(in the rows, 128 means zero)
A single turn carries every row of the set below to another of its rows. Some are shown first; where does it send the rows asked next?
q_976: [142 165 144 140 119 140 107 138 108 167 118 135 111 126 114 104 149 141
 169 135 101 106  94 161 160  95 123 112 143 133 117 109 133 102  92 167
 157 157 130 124 139]
q_356: [126 136 114 132 104 126 143 132 131 159 127 129 113 129 124 121 136 160
 140 148 118  92 100 107 127 136 124 139 119 163 106 116 187 160 118 154
 140 159 123 113 152]
q_169: [114 139 140 134 155 120 131 115 147 151 117 127 152 125 132 101 132 133
 148 135  98  73 105  90 120  84  92  96 123 150 126 122 153 115 137 134
 126 126 119  94  91]
q_304: [139 144 134 124 131 104 114 124  87 160 143 123 134 169 140 160 186 153
 132 158 103 117  87  67 113  86  90 121 119 129 128 123 141 119 114 173
 159 120 133 105 128]
q_779: [156 144 120 120 147 139 136 111 165 153 122 122 151 123 143 117 142 137
 177 165  75  96 112 123 152 101  99  94 119 146  96 105 126  96 124 135
 146 151 106 135 122]
q_118: [142 153 116 162 157 126 133  99 143 138 134 123 150 142 156 146 151 119
 110 134 131 113  88 109 103 111  97 147 101 125 127 140 119 125 138 141
 129 119 131  94 126]
q_825: [137 154 124 168 156 126 129 111 140 134 132 118 154 151 144 142 159 130
 107 129 130 110  85  96 100 100  94 146 110 131 120 146 126 130 141 144
 128 120 134 110 135]
q_738: [131 160 146 115 170 133 127 138 108 170 129 112 122 152 155 157 149 106
 133 158 113  95 111  88 151 133 110 103 135 124 154 140 109 101  91 138
 136 127 134 118 151]
q_500: [ 97 134 112 121 173 143 101 121 114 153 128 112 133 122 111 160 166 129
 168 126 112  93  69 121 147 127 111 116  98 126 120 100 170 112 119 136
 151  90 108 104 126]
q_422: [150 163 143 130 133 141 133 135 124 138 129 142 114 124 139 174 117 168
 152 139 116 122 107  79 134  85 138 110 128 126  94 117 138 102 111 184
 137 139 137  81 143]
q_218: [165 105 134 115 145 108 133 117 106 142 114 112 117 143 141 169 135 147
 171 185 138 110  80 108 112 104 116 103 142 115 108 133 138  95 129 118
 118 114 148 117 140]
q_117: [156 148 122 127 123 160  86 122 144 162 136 134 129 159 138 167 137 137
 143 140 100 122  87 146 114 117  90 140 109 111  87 115 145 121 118 182
 150 149 116 115 141]
q_991: [ 98 119 140 103 134 149 117 108 105 174 132 147 153 131 122 115 152 155
 156 174  96 110 112 124 143 131  87  98 125 152 122 126 154 103 121 116
 160 152 111  94 121]
q_982: [134 142  85 140 120 113 164 107 143 176 133 148 119 133 107 129 158 164
 162 155 119 104  79 103 135 140 138  99 105 131  94 138 153 106  91 144
 133 124 141 128 125]
q_773: [138 130 120 127 129 125 162 109 114 124 138 125 136 123 143 104 120 129
 174 119 135 107  93 131 153 125  95 140 127 138 101  76 155 123 139 145
 135 117 138 124 142]
q_59: [123 106 130 115 130 153 122  89 164 148 145 154 151 153 110 153 126 150
 155 153  92 115  92  97 130 122  85 119 124 153  93 126 140 137 123 132
 131 142 142 108 103]
q_803: [130 129 144 112 132 100 120 124  88 167 139 113 117 171 138 158 175 160
 171 146  99 107  92  74 131  84  93 115 137 112 120 106 149 105 105 169
 160 127 118 137 118]
q_874: [143 164 143 135 113 145 113 137 107 170 123 134 119 120 122 109 148 139
 165 144 118 107  97 166 163  88 119 107 150 132 113 108 133 102 100 163
 154 144 123 135 151]
q_309: [122 150 156 160 133 119 135  88  87 148 111 146 130 141 112 102 149 134
 129 161 145  99  95 115 144 127 117 129 139 126 149 131 127 119 106 121
 143 137 140  95 130]
q_295: [112 158 159 148 131 135 129  99  84 146 109 148 133 148 114 102 148 128
 126 153 148 100  96 109 138 128 114 121 146 128 153 130 128 117 113 116
 144 132 134 102 142]
q_612: [106 143 121 139 143 132 137 123 134 159 126 137 101 157  91 153 154 125
 182 121 114  91 118  94 112 105 118 127 114 104 105 111 168 104  94 135
 146 135 118 133  90]
q_989: [123 139 121  98 173 144 119 146 122 169 147 106 125 144 164 184 144 122
 147 145 104  90  90  91 144 135 119 102 128 134 142 120 128 103  99 146
 128 133 135 121 156]
q_697: [145 114 118 108 164 115 165 115 143 157 105 133 130 132 131 127 152 131
 173 155 128 128  87 126 127 149 123 105 111 109 127  97 163 111 129 140
 151 115 112  97 159]
q_306: [122 153 129 130 127 129 151 129 107 147 124 147 118 116 134 170 131 181
 147 134 109 112 100  66 142 101 150  95 136 131 106 120 130  87  99 149
 131 135 138  88 135]
q_757: [167 125 136 129 130 133 107 124  91 145 123 123 117 137 131 162 134 136
 182 179 139 116  84 129 143 102 108  94 146 123 106 127 123  95 109 130
 127 119 167 121 145]
q_802: [115 164 107 140 109 124 121 135 143 173  93 108 117 148 124 131 173 144
 145 137  83 102 109 117 107  99 103 136 114 122 124 138 168 120 125 105
 142 139 121 133 136]
q_10: [ 98 169 116 121 127 156 123  98 121 150 114 124 142 146 131 141 135 133
 149 120 103 114  95 127 158 140  83 142 118  99 110 111 144  92 124  95
 136 108 131 126 140]
q_540: [160 147 126 134 119 167 100 126 148 163 141 141 140 152 134 172 134 144
 136 141 106 123  95 135 116 113  94 140 116 114  83 107 148 125 118 179
 148 155 123 125 153]

q_10 -> q_802
q_117 -> q_976
q_991 -> q_169
Now find these:
q_218 -> q_989
q_825 -> q_540
q_757 -> q_738
q_697 -> q_500

A single turn carries every row of the set below to another of its rows. Some are shown first; where does it send the rows asked next?
q_662: [140  82 128 105 146  93 144 149 102 158 136 132 151 115 113 133 105]
q_998: [152  77 113  98 131  88 145 143 100 156 149 129 166 121 109 130 107]
q_194: [108  95 103  89 125 139 166 119 110 124 131 125 179 122 129 114 131]
q_76: [ 98  62 120  85  92  92 155 119 133 160 151 130 145 141 133 131 115]
q_903: [124  69 133  90 130 157 180 128 112 174 147 129 162 153 122 102  99]
q_814: [133 132 113 103 132 119 149 142 143 167 141 131 129 109 106 108 123]
q_753: [104  71 132  87 137 134 141 134 122 178 124 106 116 135  95 130  79]
q_665: [110 133  99  90 118 122 142 131 156 160 135 117 143 101 105 114 120]
q_725: [157  80 108  91 134  98 161 153 108 154 150 129 163 125 113 128 105]
q_703: [ 91  71 108  91  84 109 167 116 134 148 144 121 136 153 104 122 101]
q_973: [117 135 104  91 116 120 138 131 153 172 142 121 136 106 106 112 130]
q_813: [125  78 130 109 147  99 146 151  98 166 129 137 160 112 119 137 109]
q_763: [104  98 123 118 132 138 155 135 119 162 119 118 128 129  75 115  77]
q_878: [107  84 109  88 132 127 161 105 116 146 167 118 187 108 134 119 133]
q_288: [118 117  85 116  98 133 145  98  97 171 147  79 138 133 127 105 135]
q_398: [101  84 115 123 104 127 137  90  93 192 139  76 153 140 119 115 102]
q_781: [133 132 110 101 135 123 150 145 133 163 142 134 121 108 121 101 124]
q_570: [130  91  81 118 101 144 174 110 107 164 139  73 123 129 105 125 112]
q_281: [ 90  95 140  84 132 142 141  96 134 158 137 116 143 119 145  93  97]
q_191: [116  72 111 127 109 104 148  96 108 172 135  76 161 102 126 137 102]
q_818: [105  92 126 132 106 128 150 105  70 178 142  81 149 140 127 121 106]
q_790: [106  77 123  93 130 137 140 133 114 173 126 107 113 141  80 131  84]
q_149: [130  87 106 112 110 118 149 114  80 197 154  90 158 142 144 121 137]
q_239: [109  58 118  91 136 156 175 108  99 156 163 110 160 142 106 113  98]
q_844: [109  83 108  80  86 110 168 124 142 161 160 129 125 151 127 112 122]
q_498: [103  94 125 110 137 134 147 140 121 163 117 116 122 127  74 127  87]
q_480: [136  89 110 108 110 124 159 115 124 209 155  88 130 112 148 125 134]
q_573: [105 125 111 127  97 144 153 106  91 178 145  83 135 136 129 107 127]
q_266: [126 109 118 127 104 119 153 112  79 184 157  93 157 131 148 112 135]
q_990: [ 90  94 120  80 133 158 155  98 134 171 167 108 134 120 130 102 120]

q_266 -> q_818
q_814 -> q_662
Now find these:
q_665 -> q_725
q_844 -> q_76
q_990 -> q_878
q_191 -> q_570
q_149 -> q_398
q_781 -> q_813
q_194 -> q_903
q_998 -> q_790

A single turn carries every row of the set below to another of its rows. Some are shown first; where does it send the rows asked next?
q_49: [139 136 124 117 160 135 131 122 168 102 137 144]
q_432: [128 143 119 117 144 112 131 156 125  98 108 117]
q_442: [121 136  98  97 172 131 128 139 140 138 102 130]
q_617: [129 120 141 127 159 148 132 106  99 136 152 124]
q_216: [116 155 119 118 140 118 147 130 116 106 104 107]
q_934: [117 142 102 110 155 140 130 127 133 160  97 115]
q_514: [132 128 143 111 163 125 147 137 108 121 122 102]
q_668: [106 126 116 102 159 118 151  98 108 139 122 150]
q_987: [112 105 116 126  94 134 124 134 141 114 138 153]
q_383: [131 128 101 140 109 140  98 122 124 126 121 169]
q_139: [133 140 103 114 156 140 119 147 157 143 101 118]
q_77: [113 100 135 121 114 152 144 104 132 126 152 135]
q_175: [126 151 114 141  99 131 127 123 149 143 107 129]
q_715: [121 141 105 136 123 116 103 144 122 100 122 155]
q_195: [134 128 136 134 118 146 137 114 133 170 124 115]
q_532: [123 129 112 124 148 155 120  86 119 118 135 161]
q_945: [119 137 100 111 147 133 123 143 131 162  96 120]
q_924: [155 105 136 118 157 130 125 150 152 130 141 145]
q_810: [137 137 129 125 132 117 131 166 121 116 110 108]
q_4: [ 99 112 121 118 117 144 143  97 133 110 145 147]
q_131: [140 107 111 127 128 138 101 135 107 135 131 175]
q_508: [140 116 123 140 123 122 100 166 113 128 134 144]
q_833: [119 148 129 132 153 151 130  92 121 109 146 124]
q_735: [110 161 108 136 129 131 116 107 126  97 126 140]
q_399: [105 112 116 119 110 139 129 116 149  97 142 154]
q_622: [121  85 136 116 122 143 134 126 127 127 155 145]
q_189: [136 105 141 135 136 137 116 142  93 152 146 129]
q_821: [150 100 128 131 139 158 109 120 113 143 146 154]
q_602: [132 124 135 119 141 117 141 155  99 134 112 106]
q_669: [134 117 125 133 136 166 121  91 108 146 142 147]
q_114: [134 135 113 110 164 147 125 139 153 152 110 112]
q_112: [114 120 106 108 137 100 130 138 110 138 111 167]
q_291: [113  89 121 119 104 130 129 138 123 129 141 154]
q_733: [134 137 105 134 128 152 106 103 139 105 130 164]
q_236: [128 147 136 119 150 133 148 125 122 114 117  93]
q_788: [126 125 102  98 174 133 128 146 133 149 105 129]

q_669 -> q_821
q_291 -> q_987
Now find these:
q_810 -> q_432
q_735 -> q_833
q_442 -> q_934
q_49 -> q_668

A single turn carries every row of the set below to another of its rows. Some are shown first; where does it send the rows asked next?
q_558: [132 145 173 150 112 145 158 147 125  86 122 127]
q_811: [127 114 190 138 127 127 114 137  83 107 142 135]
q_693: [145 113 172 155 122 130 122  85  98 127 126 130]
q_28: [138 106 122 170 139 126 130 129 103  83  84 103]
q_105: [122 165 135 161 118 122 120 133  92 100  89 140]
q_917: [133 100 124 171 147 132 133 148 102  80 103 107]
q_60: [129 103 150 145  90 131 111 120  93 118 149 108]
q_223: [146 106 181 155 122 151 160 117 115  98 130 120]
q_155: [131 127 153 167 126 145 133 126 115 124 161 140]
q_591: [105 105 162 115 123 113 110 135  87 104 126 122]
q_860: [131 105 177 139 100 144 146 145 103  85 134 105]
q_429: [131  95 160 146 125 126 109 118  56 102 112 119]
q_896: [137 109 136 172 158 130 136 140 102  80  90 117]
q_639: [131 110 118 170 138 128 131 149 104  80  95 105]
q_300: [117 117 147 140 109 120 104 147  61  92 111 117]
q_308: [109 154 137 144 134 121 132 127 128 116 116 148]
q_38: [144 103 172 143  93 141 146 106 107  95 115 100]
q_544: [114  87 153 123 121 118 112 111  90 116 131 114]
q_227: [133 151 136 161  93 130 122 105 121 124 124 126]
q_171: [114 151 154 144  98 126 114 156 104 104 139 130]
q_312: [118 137 127 151 133 128 137 102 131 127 122 140]
q_185: [130 139 166 139  83 135 144 137 115  84 106 107]
q_452: [133  85 143 162 134 141 121 120  70 112 140 122]
q_822: [140 102 120 175 124 143 129  98  89 121 128 122]
q_994: [124 155 116 176 127 138 132 135 106 109 118 142]
q_233: [137 124 196 134 109 133 145 130 102  84 104 117]
q_993: [132 161 177 154 130 126 126 122 110 114 117 152]
q_278: [100 153 143 127 120 112 118 138 115 106 108 137]
q_151: [120 109 128 151 134 134 135 100 122 131 141 131]
q_390: [137 112 132 167 145 122 130 132  99  80  77 108]
q_875: [117 146 156 147 128 122 113 155  72  89 102 139]
q_726: [132 106 134 167 154 128 132 151  99  77  97 113]
q_510: [133 104 121 166 134 125 127 141  99  80  89  99]
q_621: [123  88 148 138 137 129 126  98 104 126 139 126]
q_817: [128 138 174 134  94 112 103 114  88 107 104 119]
q_292: [144 141 169 154 106 142 158 109 128  96 103 122]
q_595: [140 123 151 159  97 152 159 123 129  99 133 110]
q_680: [140 101 138 167 154 125 132 132  96  81  84 110]
q_364: [139 132 129 182 143 143 139 106 101 118 119 145]
q_428: [103 134 162 116 124 107 110 137  96 101 106 131]

q_822 -> q_364
q_171 -> q_817
q_308 -> q_278
Now find these:
q_38 -> q_223
q_726 -> q_510

A single turn carries every row of the set below to another of its rows. Some are shown first; where does it send the rows asked next?
q_630: [175 120 150 121  93  84 117 141 126 146 109 145 165 128 103 123 139  95
 120 162 138]
q_672: [194 136 141 145  99 104 108 161 132 164 135 117 150 109 110 126 154 117
 108 123 117]
q_682: [136 112 123 162 122 118 123 159 128 146 114 156  98  99 147 104 137  92
 126 113 143]
q_690: [129 113 154 143 103 104 117 153 121 134  93 170 133 125 132 102 130  87
 129 144 153]
q_370: [196 129 133 134 102  92 119 141 135 165 142 116 148 106 101 133 150 112
 108 144 121]
q_436: [119 113 120 127 112 131 116 118 148 114 111 115  90 131 122 120 131 143
 131 138  92]
q_719: [117 114 123 118 110 126 110 114 145 106 104 120  96 136 124 113 131 144
 136 146 104]
q_739: [126 120 124 123 107 128 114 117 151 119 116 106  96 130 115 122 134 151
 125 140  87]
q_45: [182 152 142 140 108  92 117 142 142 164 142 113 150 116 102 122 157 117
 114 143 119]
q_336: [167 119 163 146  94  97 105 145 129 142  96 140 168 128 105 120 124 103
 124 164 138]
q_255: [118 115 127 123 113 128 114 112 151 116 110 112  91 134 124 118 134 142
 133 139  95]
q_170: [116 116 132 118 109 125 113 111 148 111 104 117  97 140 121 116 132 141
 136 145 100]
q_901: [154 113 147 137  98 102 108 160 117 134  87 167 149 132 131 110 137  84
 130 132 145]
q_95: [145 122 111 160 134 108 125 147 132 141 115 154 101 110 146 106 144  82
 136 114 140]
q_158: [126 120 133 117 102 124 113 115 150 118 113 107 108 137 107 122 132 152
 126 150  89]
q_792: [143  98 146 150 101 108 137 147 113 119  96 175 142 122 126 112 129 104
 141 131 149]
q_187: [154 131 173 130  88  93 113 150 128 148 108 143 162 127 107 112 137 111
 115 161 141]
q_348: [176 129 160 130  88  94 106 159 123 148 108 138 171 130 107 120 145 104
 116 143 131]
q_528: [161 142 160 127  97  82 113 138 132 144 109 142 166 139 104 114 145 101
 126 162 137]
q_535: [159 103 116 178 130 120 114 152 132 146 107 147 108  99 142 115 124  90
 131 117 137]
q_219: [118 116 134 116 100 121 112 115 147 109 102 118 109 141 112 120 129 145
 130 153  95]
q_605: [157 108 120 157 119 115 114 165 120 141 104 159 116 112 146 110 141  81
 130 105 137]
q_109: [136 123 141 140 115  94 119 143 126 130  92 169 135 135 131 103 139  78
 139 143 149]
q_871: [165 116 165 138  85  98 133 145 118 131 111 152 170 127 100 122 136 123
 128 150 137]
q_908: [151  99 120 169 118 121 143 150 119 131 119 162 111  99 136 117 135 108
 137 106 139]
q_231: [154 102 134 131 106  92 120 144 121 133  94 170 139 125 128 115 132  75
 132 147 151]
q_129: [178 117 120 169 114 120 141 151 127 151 146 126 121  88 118 127 147 131
 121 107 121]
q_527: [185 127 150 149  94 105 134 146 126 151 141 122 157 106  96 131 147 141
 115 134 119]
q_553: [124 119 129 121 112 127 115 112 153 119 115 105  94 133 118 120 136 148
 130 143  91]
q_721: [123 115 116 121 114 130 110 115 148 113 112 113  91 129 123 116 134 148
 132 141  99]
q_64: [160 101 106 152 125 106 127 148 126 143 114 158 106 103 141 116 139  77
 131 119 141]
q_141: [166 131 124 163 118 119 122 158 139 168 146 119 105  87 129 115 148 116
 108 114 124]
q_686: [120 117 138 114 105 122 112 110 148 113 104 113 104 142 116 119 132 144
 133 150  98]
q_674: [186 116 106 152 122 106 124 147 134 163 141 125 113  90 124 127 149  99
 115 118 124]
q_396: [180 124 115 160 118 118 115 164 131 162 134 128 117  97 134 121 152 103
 116 101 122]
q_978: [148 100 144 158 112 107 110 148 123 132  82 164 139 122 131 112 118  83
 136 145 149]
q_327: [120 117 129 112 104 123 108 113 146 109 103 117 108 140 117 115 133 147
 132 153 101]
q_247: [176 143 154 143  95 101 115 153 139 170 143 112 147 104 104 121 147 127
 102 142 122]
q_688: [127 121 130 113 105 124 109 113 148 114 113 109 108 135 112 119 135 154
 128 153  96]
q_717: [129 122 122 118 110 127 110 114 150 116 117 105  97 130 117 118 136 154
 128 144  95]
q_624: [114 111 127 122 108 127 114 117 145 109 100 122  97 138 121 117 128 140
 134 145  98]
q_253: [190 129 148 154 102 104 106 146 137 164 128 110 158 107 100 131 135 121
 110 149 121]
q_276: [173 140 111 160 129 107 123 147 143 164 147 119 110  98 127 118 156 105
 119 114 122]
q_806: [125 121 136 116 107 124 112 111 152 118 112 105 104 137 112 120 135 149
 131 148  93]
q_568: [184 120 120 176 123 119 112 151 139 163 135 114 121  89 123 126 134 112
 115 121 121]

q_739 -> q_219
q_370 -> q_231
Now find these:
q_686 -> q_255
q_690 -> q_141
q_535 -> q_253
q_527 -> q_792
q_348 -> q_605
q_95 -> q_45
q_688 -> q_719

